Each row has a name. Each piece below is followed by the name of the row it came from, unless a question asks for something else. Each question is about the rows just above it. Places in a row count from 0.

[-82.0  61.9 -77.0  51.6  70.6   4.4  15.1 -75.8   9.0  80.7 -84.4  67.1] = z_611
[ 71.5 -28.1 -61.2 -57.7  22.6 -67.7 -42.0  20.2 -31.3  -6.2  36.8 -56.5] = z_993
[-76.8 -63.0 -44.6  43.1  61.1 -25.2 -58.4  20.5 -80.6  -8.8 -80.2 -14.5] = z_516
[ 57.9 -81.0  67.9  -5.7 -79.2  82.8  22.3  59.2 -14.1 -86.2  40.5  36.2] = z_771
[-11.8   5.3  60.3 -55.2   3.7 -53.2  71.5 -28.1 -61.4 -57.7  22.6  68.3] = z_10
[-67.7 -28.1  36.8  -6.2  20.2 -31.3 -42.1 -57.7 -56.5  71.5  22.6 -61.2] = z_639
[ 57.9 -81.0  67.9  -5.8 -57.6  64.0  40.9  45.7 -73.9  83.6 -65.3  45.3] = z_61
[ 45.3 -65.3  83.6 -73.9  45.7  40.9  64.0 -57.6  -5.8  67.9 -81.0  57.9] is which row reordered? => z_61
[-81.0 -73.9 -65.3 -57.6  -5.8  40.9  45.3  45.7  57.9  64.0  67.9  83.6] is which row reordered? => z_61
[ 71.5 -67.7  20.2  36.8 -61.2 -31.3  -6.2 -56.5 -28.1  22.6 -42.0 -57.7] is which row reordered? => z_993
Where does [ 71.5 -28.1 -61.4 -57.7  22.6] start? Give its row and place. => z_10, 6
Put [ 67.1 -82.0  61.9 -77.0  51.6  70.6   4.4  15.1 -75.8   9.0  80.7 -84.4] back in order: which row is it? => z_611
Go on from [ 57.9 -81.0  67.9  -5.7] to the end of its row. => [-79.2  82.8  22.3  59.2 -14.1 -86.2  40.5  36.2]

[ 45.0  10.6  43.0   2.4  -6.3   0.5   0.4 -12.4  28.4   2.8 -27.5 -10.3
  28.0] : z_552
[-12.8  30.9 -25.6   0.8  22.7   9.0 -18.8 -50.9  22.2   9.6   5.7 -13.4
  17.8] : z_375
[  9.3   6.9 -38.7 -12.2  -1.1 -21.3 -26.6  34.1   7.5   1.4   3.5   2.4
  52.4] : z_59
[-26.5 -23.9 -12.7  -6.2 -11.7 -10.5 -11.6  21.7 -19.6 -40.4 -24.8 -53.4
 -12.8] : z_203
[ -7.1 -10.3  14.5  23.4   1.6   7.8  58.5   2.6  16.3  25.5  -8.5   9.5
 -48.4] : z_668
[  4.9   7.4  17.6  20.7  25.3 -21.6 -16.6   2.3   5.7   9.6  22.2 -31.3
  -6.2] : z_751
[  1.2  23.9  -5.7  13.4  18.3 -35.2   1.9   0.9 -64.5   9.1  32.5  19.9
  -0.9] : z_64
[  8.7  30.4 -43.0   8.6   2.6   3.3 -26.8 -29.1 -32.5 -20.4 -22.3  37.1
  -5.1] : z_699
[ -1.8  29.0 -38.7 -12.3  -1.1 -21.3  17.3 -32.6  17.2   9.0 -19.0  27.1
 -11.4] : z_54
Is [34.1  7.5  1.3  3.5  2.4] printed in one of the named rows, side by side and in this order? => no
Which row holds [-26.5 -23.9 -12.7  -6.2 -11.7 -10.5 -11.6  21.7 -19.6 -40.4 -24.8 -53.4
 -12.8]? => z_203
After [-38.7 -12.3  -1.1 -21.3], its row goes on with => [ 17.3 -32.6  17.2   9.0 -19.0  27.1 -11.4]
The rest of the row after [ 2.6 16.3]: => [ 25.5  -8.5   9.5 -48.4]
Row and place where [22.2  9.6  5.7] starts: => z_375, 8
Put [-12.8 -53.4 -24.8 -40.4 -19.6  21.7 -11.6 -10.5 -11.7  -6.2 -12.7 -23.9
 -26.5] back in order: which row is it? => z_203
Does one of the named rows hold [ 7.7 58.5] side by side, in this order? => no

[-69.1 -28.6 -14.3  16.8  -1.6 -38.7   2.5  26.7 -10.1 -21.2  17.2   8.3
 -30.1 -27.6  10.4] = z_533
[  3.0 -15.8 -23.8 -23.3   0.6 -46.7 -40.0  -9.0 -21.6  -9.5   8.5   1.4
 -17.4 -20.3   6.8] = z_438
[-11.7  19.1  24.8   9.5   0.0  53.0  30.7  -5.0  21.1  19.8 -12.7  -4.3
  18.1  22.2  -9.8] = z_972
[ 38.7  12.8 -18.9 -35.8  -0.2 -20.4 -43.7 -30.2 -15.7   5.6  -6.0  -4.8
  23.8  17.6  -6.0] = z_987
[  9.2  27.9  -3.3 -30.5  -2.2   5.7 -32.1 -33.0  -8.1  15.3 -14.3  -6.3
  31.9  24.7 -11.5] = z_86
[-21.2  32.3  -3.3 -30.4   1.4  22.9 -18.4 -30.7   0.7  20.0 -17.0  -8.9
  33.6  26.7 -11.9] = z_625
[ 18.4 -29.3 -10.8  17.2  -1.0 -31.2   8.2  28.4  -8.3 -20.3  17.4   7.3
 -30.1 -28.4  10.9] = z_856
[-35.8  -0.2 -20.2 -34.7  -0.4 -31.2 -45.4 -25.8 -17.9   2.2  -4.0  -5.7
  18.2   6.8   0.5] = z_492
[  0.3 -46.7 -40.0  -9.0   1.9  23.5 -21.6 -32.8  -1.2  17.1 -16.8  -8.9
  33.7  26.5 -10.8] = z_27
Which row holds these entries in another order? [-69.1 -38.7 -30.1 -28.6 -27.6 -21.2 -14.3 -10.1  -1.6   2.5   8.3  10.4
  16.8  17.2  26.7] => z_533
Where does [-6.0 -4.8 23.8 17.6] start? Give its row and place. => z_987, 10
[  0.6 -46.7 -40.0  -9.0] begins in row and place => z_438, 4
Row and place where [-11.7  19.1  24.8   9.5   0.0  53.0  30.7  -5.0  21.1] starts: => z_972, 0
Go on from [ -3.3 -30.5] to the end of its row. => [ -2.2   5.7 -32.1 -33.0  -8.1  15.3 -14.3  -6.3  31.9  24.7 -11.5]
Where does [-35.8  -0.2 -20.4] start? Give its row and place. => z_987, 3
[-31.2   8.2  28.4  -8.3 -20.3  17.4   7.3 -30.1 -28.4] begins in row and place => z_856, 5

[-19.8  -6.6 -13.4 -14.9  -1.8  23.1 -21.4  16.7] = z_363
[-19.8  -6.6 -13.4 -14.9  37.0 -19.1  74.2  -5.1] = z_158
[-19.8  -6.6 -13.4 -14.9  -1.8  23.1   8.3  -4.9] = z_988
[-19.8  -6.6 -13.4 -14.9  -1.8  23.1   8.3  13.7] = z_826
[-19.8  -6.6 -13.4 -14.9  -1.8  23.1   8.3  -4.9] is in which row? => z_988
which: [-19.8  -6.6 -13.4 -14.9  -1.8  23.1 -21.4  16.7] => z_363
Where does [ -6.6 -13.4 -14.9  37.0 -19.1] start? Give its row and place. => z_158, 1
which: [-19.8  -6.6 -13.4 -14.9  -1.8  23.1   8.3  13.7] => z_826
[ 8.3 -4.9] begins in row and place => z_988, 6

[-47.1  10.8  17.9 -69.0  28.0 -68.1 -40.9  26.0 -33.3]  z_902
[-65.6  57.7   1.4 -29.7 -59.0 -17.2 -43.5 -25.8  -4.9]  z_681
[ 26.2 -56.4 -47.2 -19.2  37.8 -30.7 -15.0   5.8 -13.1]  z_186
[-68.2  17.9 -40.9 -69.0  28.0 -33.3  10.8 -47.1  26.0]  z_17
[ 54.3 -25.0 -76.8  73.6 -33.8  58.4  10.1 -47.2  52.0]  z_143
[ 26.2 -56.4 -47.2 -19.2  37.8 -30.7 -15.0   5.8 -13.1] is in which row? => z_186
Which row holds these entries in another order? [ 26.0 -33.3 -47.1  10.8  17.9 -69.0  28.0 -68.1 -40.9] => z_902
[-33.8  58.4] begins in row and place => z_143, 4
Where do [-47.1  10.8  17.9 -69.0  28.0 -68.1 -40.9  26.0 -33.3] appear? => z_902
[ 57.7   1.4 -29.7 -59.0] begins in row and place => z_681, 1
Does one of the named rows hold [-17.2 -59.0 -29.7] side by side, in this order? => no

[ -0.4  -3.7  -1.6   6.2  -2.5  -9.5  19.8 -42.3 -61.4  -0.8] -> z_701
[ -0.4  -3.7  -1.6   6.2  -2.5  -9.5 -22.4  24.5  60.7  -1.5] -> z_14
[ -2.3   5.0  -2.6  -6.0   3.4  -9.8 -27.0  44.4 -78.0   0.7] -> z_464
[ -2.7  -2.7  -3.0   4.5   4.5   1.7 -26.2  40.8  65.1  -0.6] -> z_192
[ -4.4   5.0  -3.9  -6.5   6.6 -10.0  24.8 -61.6 -74.1  -0.1] -> z_466
[ -3.4   0.1  -3.9   3.8 -19.5  -2.4   7.8 -48.7 -16.9  -0.8] -> z_242
[ -0.4  -3.7  -1.6   6.2  -2.5   3.0 -26.9  44.4  61.5  -0.1] -> z_650
[  4.6  -1.1   2.3  -0.5  13.4  -0.8 -17.7  54.4  17.9   2.5] -> z_37
[ 17.9  13.4  54.4  -0.5   2.3   2.5  -0.9   4.6  -1.1 -17.7] -> z_587
[ -2.3   5.0  -2.6  -6.0   3.4  -9.8  25.0 -59.4  61.9  -0.6] -> z_405
[  0.5   4.7  -0.4  -6.8   8.4  -9.1  21.9 -41.6 -75.6   1.9] -> z_991
Among the named rows, does one hold [  3.0 -26.9  44.4] next to each other, in this order? => yes
The row with [ -4.4   5.0  -3.9  -6.5   6.6 -10.0  24.8 -61.6 -74.1  -0.1] is => z_466
Among the named rows, does one hold [ 3.4 -6.0] next to each other, in this order? => no
Where does [ -0.4  -3.7  -1.6   6.2  -2.5   3.0 -26.9  44.4] start? Give its row and place. => z_650, 0
[ 13.4  -0.5  54.4   2.5 -17.7  17.9  -1.1   4.6  -0.8   2.3] is which row reordered? => z_37
Go on from [-26.9  44.4] to the end of its row. => [61.5 -0.1]
Where does [ -3.4   0.1  -3.9   3.8 -19.5  -2.4   7.8 -48.7] start? Give its row and place. => z_242, 0

[  5.1   4.0  -8.8   3.2 -36.1  59.0  -0.1] : z_963
[-32.1  -7.4 -30.8  13.9 -38.0  -5.9 -20.5] : z_307
[  2.5  25.4   6.0  11.2   7.0  32.7 -64.7] : z_659
[ 11.4 -19.9  -6.2  18.9  30.9  -9.8 -37.4] : z_372
[ -6.9   6.8 -36.6   1.3 -36.3  22.9   6.6] : z_872
[ 34.9 -13.9 -25.3  14.3   5.3  22.0 -78.6] : z_398
[ 10.5  18.2  10.2 -11.3  -4.8 -32.4 -62.4] : z_190
[  5.1   4.0  -8.8   4.8 -29.1  32.6 -64.7] : z_657
Among the named rows, does one hold [10.2 18.2] next to each other, in this order? => no
Go on from [-36.6   1.3] to the end of its row. => [-36.3  22.9   6.6]

[ 29.9  30.1 -24.7 -31.8 -13.5] -> z_535
[ 33.5  -4.0  -6.9 -23.9  25.3] -> z_353
[ 32.7 -69.4  -3.7  -5.3  41.1] -> z_444
[ 29.9  30.1   7.5 -10.9 -21.9] -> z_384
[ 28.6  38.0  13.0  -9.9 -19.7] -> z_574
[ 24.1 -45.8  30.9   5.0   9.5] -> z_616
[ 33.9 -64.0  -8.5  -1.0  12.5] -> z_605
[ 13.7  -3.8  72.8 -28.7  26.2] -> z_531
The row with [ 28.6  38.0  13.0  -9.9 -19.7] is => z_574
Among the named rows, does one hold [ 30.1   7.5 -10.9] next to each other, in this order? => yes
Row and place where [ 24.1 -45.8  30.9   5.0] starts: => z_616, 0
Put [ 72.8 -28.7  26.2  13.7  -3.8] back in order: which row is it? => z_531

